(in the rows, 128 means zero)
Where one turn sends some rows of the set: a few examples, then the rows asked
Val: 120 103 99 134 130 141 133 133 124 138 151 140 98 145 132 115 99 119 139
 126 120 112 108 112 122 111 125 122 116 116 127 132 145 130 167 125 136
 105 134
fise: 136 126 108 138 124 161 131 125 136 148 132 118 117 130 125 122 118 134
 161 118 134 136 142 129 126 102 120 136 120 130 139 155 135 116 144 129
 115 147 132
gez: 141 130 116 159 106 144 137 135 125 121 123 131 105 142 112 132 120 145
 167 126 129 125 152 119 148 102 123 131 128 148 140 139 142 112 131 115
 135 134 127
mefa: 98 123 130 132 137 111 120 136 108 138 131 135 105 133 125 146 135 135
 139 109 119 124 141 130 118 114 133 118 107 103 143 151 119 142 141 132
 132 111 145
mavo: 133 142 137 151 140 124 125 137 123 133 136 136 95 152 121 124 125 132
 148 143 115 116 131 119 135 126 143 97 132 113 128 123 111 133 146 136
 156 132 144
Zal: 128 138 115 136 138 119 128 135 124 135 110 115 108 135 131 123 133 132
 161 135 123 148 103 127 116 79 122 131 118 129 146 125 112 122 133 118
 150 139 143
ponom: 148 100 114 125 122 126 140 143 113 136 128 125 117 150 113 130 116 131
 136 105 115 124 128 110 116 121 135 122 110 124 120 100 139 138 126 108
 140 117 143
Bek: 116 119 102 139 135 135 129 140 134 131 136 135 112 163 102 133 118 127
 154 140 135 109 129 144 122 87 126 136 125 134 112 129 123 122 138 120
 113 100 140
Boti: 113 124 128 133 126 147 105 141 135 131 110 130 106 126 129 118 121 141
 145 114 117 118 150 111 110 135 130 127 137 139 115 131 148 118 149 131
 140 114 140
Digi: 111 115 106 129 122 140 104 115 136 125 143 126 123 148 139 125 123 141
 157 144 104 119 119 95 128 92 132 125 124 134 128 109 128 120 145 124
 119 109 155
dumo: 133 126 122 145 124 124 130 137 119 122 131 122 117 153 122 131 142 128
 170 121 109 141 153 100 122 113 123 119 129 142 136 152 108 125 131 120
 144 140 154
Zuga: 141 130 104 122 134 138 152 144 137 161 130 133 113 143 110 132 129 132
 122 123 126 124 114 116 108 137 135 119 122 126 118 127 125 122 138 125
 137 109 135
nis: 145 114 122 132 126 126 110 153 111 139 119 122 122 119 122 146 137 140
 151 125 116 136 131 118 125 95 128 126 97 133 144 102 134 136 138 116
 149 136 133
vogof: 133 109 138 139 132 139 122 130 137 131 121 119 103 156 125 118 127 120
 141 145 118 134 140 129 110 107 120 127 109 129 136 148 122 170 125 127
 136 119 145
fuz: 130 133 136 136 112 123 134 138 122 128 97 139 95 137 123 139 129 129
 144 112 124 134 134 118 126 116 156 142 112 129 146 129 110 135 142 122
 122 145 142
Pur: 128 106 117 160 100 123 134 124 108 159 135 126 100 146 136 132 115 130
 159 121 116 125 111 108 129 115 126 104 115 143 134 140 128 149 151 138
 140 117 139
fose: 133 104 127 135 105 133 127 147 143 117 143 145 111 122 119 130 123 135
 130 135 119 104 119 104 137 103 143 127 106 122 138 111 149 129 143 139
 136 117 139
faza: 124 117 107 124 121 154 107 127 117 136 166 141 119 140 116 139 126 131
 140 136 136 107 122 134 143 111 133 140 122 116 121 132 127 139 133 107
 132 123 143
sok: 125 123 119 137 110 127 143 148 141 141 130 132 116 134 110 123 125 132
 144 130 107 122 131 116 139 105 138 108 99 128 159 124 113 145 126 148
 112 124 122
det: 102 116 115 128 124 124 129 128 116 113 147 143 123 141 121 128 154 131
 158 135 115 128 119 126 125 86 124 131 106 122 131 156 126 120 140 119
 133 123 128
kos: 116 137 95 128 129 126 144 141 130 144 137 120 115 138 127 128 140 143
 133 136 129 140 108 116 119 118 116 119 129 138 143 156 118 117 122 123
 153 116 155
nobe: 112 129 122 151 110 136 128 116 121 118 110 143 97 130 113 127 114 158
 160 111 121 122 138 113 122 120 142 131 121 139 123 118 134 116 154 105
 132 125 122
Nutu: 134 132 116 128 129 147 102 142 126 149 132 136 108 140 140 140 128 108
 157 131 116 109 116 117 144 98 140 141 131 117 119 116 140 123 140 131
 122 108 135
Mik: 125 138 116 118 120 153 127 133 134 119 128 121 120 125 138 97 121 132
 138 106 117 121 144 123 124 122 121 143 134 113 128 147 132 122 129 135
 124 125 140
Par: 132 142 120 147 114 134 120 129 124 160 142 114 116 137 119 133 128 140
 140 112 119 143 132 118 103 122 118 117 119 121 138 153 109 118 149 134
 134 134 116
Vum: 133 132 113 144 120 132 142 155 128 137 124 126 103 153 123 100 96 136
 128 102 108 122 138 123 117 112 120 116 137 122 145 129 115 136 132 129
 140 115 124
lom: 121 141 114 144 113 143 119 131 125 129 132 134 122 133 122 141 133 150
 135 157 121 115 121 116 126 94 127 145 113 144 119 128 125 129 142 131
 123 88 125
Zan: 122 142 120 137 137 143 113 143 128 138 151 134 108 157 118 122 129 115
 132 153 133 125 121 124 127 109 119 114 117 113 121 152 138 102 137 135
 147 116 115
mepe: 128 106 129 154 129 143 120 140 135 113 112 136 113 148 130 141 132 113
 148 148 119 131 116 126 120 91 140 135 95 150 121 127 139 134 151 129
 123 131 142
Fakap: 128 98 132 133 103 139 119 152 137 149 119 133 102 130 115 128 110 151
 136 115 128 113 146 116 115 122 129 123 120 138 149 133 130 150 145 119
 149 130 157

faza moves to -> Bek
Fakap moves to -> Vum
Boti moves to -> Mik
Now find these:
ponom moves to -> Zuga
mefa moves to -> vogof
Val moves to -> Zan

Where one turn sends some rows of the set: a few examples, then the rows asked
ketes: 106 144 135 115 113 131 159 111 128 141 147 124 122 117 109 124 146 140
 114 126 136 135 133 123 113
kozo: 116 117 126 131 136 140 144 105 132 99 111 128 105 111 125 102 123 111
 93 128 132 125 118 126 100
valo: 116 140 139 116 118 132 159 115 124 110 128 117 119 104 119 132 111 134
 104 133 133 156 123 120 147
deku: 112 135 132 104 107 126 155 115 156 122 148 126 104 121 124 131 134 116
 102 121 124 146 145 127 120
Fakiz: 95 120 107 128 116 135 171 110 131 149 107 134 120 115 133 97 144 105
 107 133 135 119 124 133 119
Latep: 124 123 112 141 138 133 150 101 137 109 108 139 123 119 119 117 117 110
 103 112 128 132 127 133 94
Fogan: 103 144 140 131 121 126 146 130 133 122 123 139 87 113 145 147 117 126
 96 122 140 125 127 115 128
meb: 114 126 111 146 114 137 174 116 123 137 131 119 112 109 101 148 145 106
 126 133 139 120 122 133 112
Kated: 122 122 117 138 130 137 155 106 125 103 111 134 120 121 120 99 126 121
 105 115 129 114 117 125 100
Gepep: 122 128 115 148 135 126 145 113 132 113 103 134 116 115 105 114 116 125
 119 112 124 131 126 138 106
matu: 102 117 105 154 121 127 173 124 133 113 109 127 95 104 94 117 122 132 92
 126 146 123 127 129 130
Bifel: 108 146 138 113 101 130 161 118 146 123 149 128 113 119 110 123 135 134
 113 115 135 128 137 127 126
tus: 111 136 137 111 121 139 174 103 132 114 130 112 120 95 124 123 118 122
 104 138 130 146 116 111 138
Mar: 121 127 98 104 132 136 177 100 140 126 137 126 120 109 138 130 126 130
 114 122 141 139 120 131 129
Bav: 113 148 118 135 123 132 177 119 130 151 118 131 109 112 144 136 123 120
 117 128 129 122 125 107 103
Fir: 104 126 112 137 102 126 148 130 139 135 104 147 119 128 127 115 120 114
 106 115 138 131 138 154 135
Merab: 115 113 100 149 122 131 173 112 129 118 107 131 112 117 112 122 120 111
 68 134 139 144 134 120 111
lakor: 113 131 117 107 130 139 184 95 133 119 136 117 120 99 131 122 129 126
 112 131 133 135 114 115 133
Vol: 111 143 122 131 116 127 155 139 140 137 119 136 84 113 144 142 111 131
 116 122 137 124 132 127 122
Rir: 126 129 102 112 127 129 162 112 133 122 134 131 120 118 133 139 119 142
 113 117 140 149 125 141 137
nivi: 107 120 115 124 95 153 161 114 155 121 105 124 115 106 130 135 144 111
 92 135 147 114 116 124 142
fizi: 111 125 107 140 105 136 147 119 130 139 93 127 131 114 119 152 149 124
 102 133 135 142 120 125 142
Pipeg: 119 116 130 135 100 138 150 128 121 103 135 126 99 126 124 149 136 95 88
 134 140 130 129 130 124
gur: 113 126 105 135 105 149 154 109 139 142 100 132 138 114 124 151 143 121
 93 132 151 131 119 132 132
zozo: 113 119 98 157 114 125 183 121 129 117 103 129 110 117 99 115 120 125 92
 124 131 134 131 120 124
Lozu: 123 134 123 116 119 132 152 119 128 116 129 127 119 113 125 140 108 138
 106 125 138 160 128 138 142
lig: 82 124 132 132 125 129 160 100 127 135 108 132 120 104 124 108 146 97 93
 136 134 126 122 120 128
togog: 105 149 136 134 128 131 168 108 122 136 122 134 111 112 144 141 128 116
 96 127 131 122 122 95 111
varov: 104 120 117 128 97 140 156 122 147 119 97 116 108 105 124 137 148 114
 101 136 128 126 116 117 154
dezi: 110 135 129 107 120 126 152 107 138 141 145 122 115 118 124 132 145 119
 102 133 127 154 140 123 108
Fop: 114 123 125 141 141 129 134 114 138 108 103 129 101 103 110 116 114 114
 108 123 128 141 127 138 105
ges: 108 140 111 133 130 120 163 122 141 142 118 136 92 116 148 149 125 119
 116 119 125 129 132 115 115
kife: 86 135 147 140 106 135 152 117 129 134 102 134 122 101 109 106 124 109
 98 135 142 127 126 134 136
Gizi: 107 113 101 151 124 127 173 113 148 115 105 129 98 104 102 127 113 108
 81 130 137 141 139 128 120
lekek: 109 115 104 152 119 130 173 120 114 117 109 130 109 117 105 111 129 135
 79 132 147 126 125 121 120
tetib: 102 110 108 145 129 134 165 111 134 114 112 130 97 104 108 123 122 119
 68 135 155 134 130 129 118
tuf: 113 128 127 145 112 138 174 103 128 121 133 125 121 112 107 157 138 86
 103 131 137 123 126 122 113
zeko: 120 130 134 146 91 143 169 125 118 109 135 123 118 124 109 141 132 102
 102 130 140 115 123 122 122
zatup: 111 123 113 132 97 143 148 127 144 136 90 116 117 105 121 143 139 113
 101 145 129 145 124 126 142
Zetut: 107 153 147 134 115 139 159 125 122 131 121 134 104 110 140 134 113 129
 96 132 144 116 123 107 117
bof: 111 110 106 136 123 131 155 121 128 130 133 119 93 110 116 156 147 100
 113 136 140 134 128 141 114
sanif: 112 122 130 139 133 133 140 117 127 102 106 124 99 105 109 99 124 126
 109 126 129 124 117 130 111
Fineg: 115 137 124 111 103 125 160 124 138 136 144 121 111 125 120 118 144 133
 119 125 120 142 139 124 118
Vabi: 90 129 138 140 112 121 138 120 137 121 103 146 118 117 117 126 122 107
 91 119 135 140 136 140 146
bivaz: 106 123 108 129 104 147 160 107 142 125 107 133 130 115 125 145 152 122
 92 123 151 112 113 123 142
dokuf: 120 115 113 136 102 136 152 142 117 120 134 119 91 122 118 142 143 116
 112 136 142 125 124 143 123
gili: 99 114 97 129 119 120 158 111 139 137 109 147 116 129 140 116 142 104
 101 116 129 131 133 141 128
Gevu: 102 142 142 108 118 132 153 103 147 130 151 131 118 112 115 137 137 122
 96 123 141 139 138 125 115

zeko moves to -> Pipeg
Gevu moves to -> Bifel
Now find these:
lakor moves to -> tus
sanif moves to -> Fop
Fir moves to -> gili
zatup moves to -> fizi
Fogan moves to -> Vol
tetib moves to -> matu

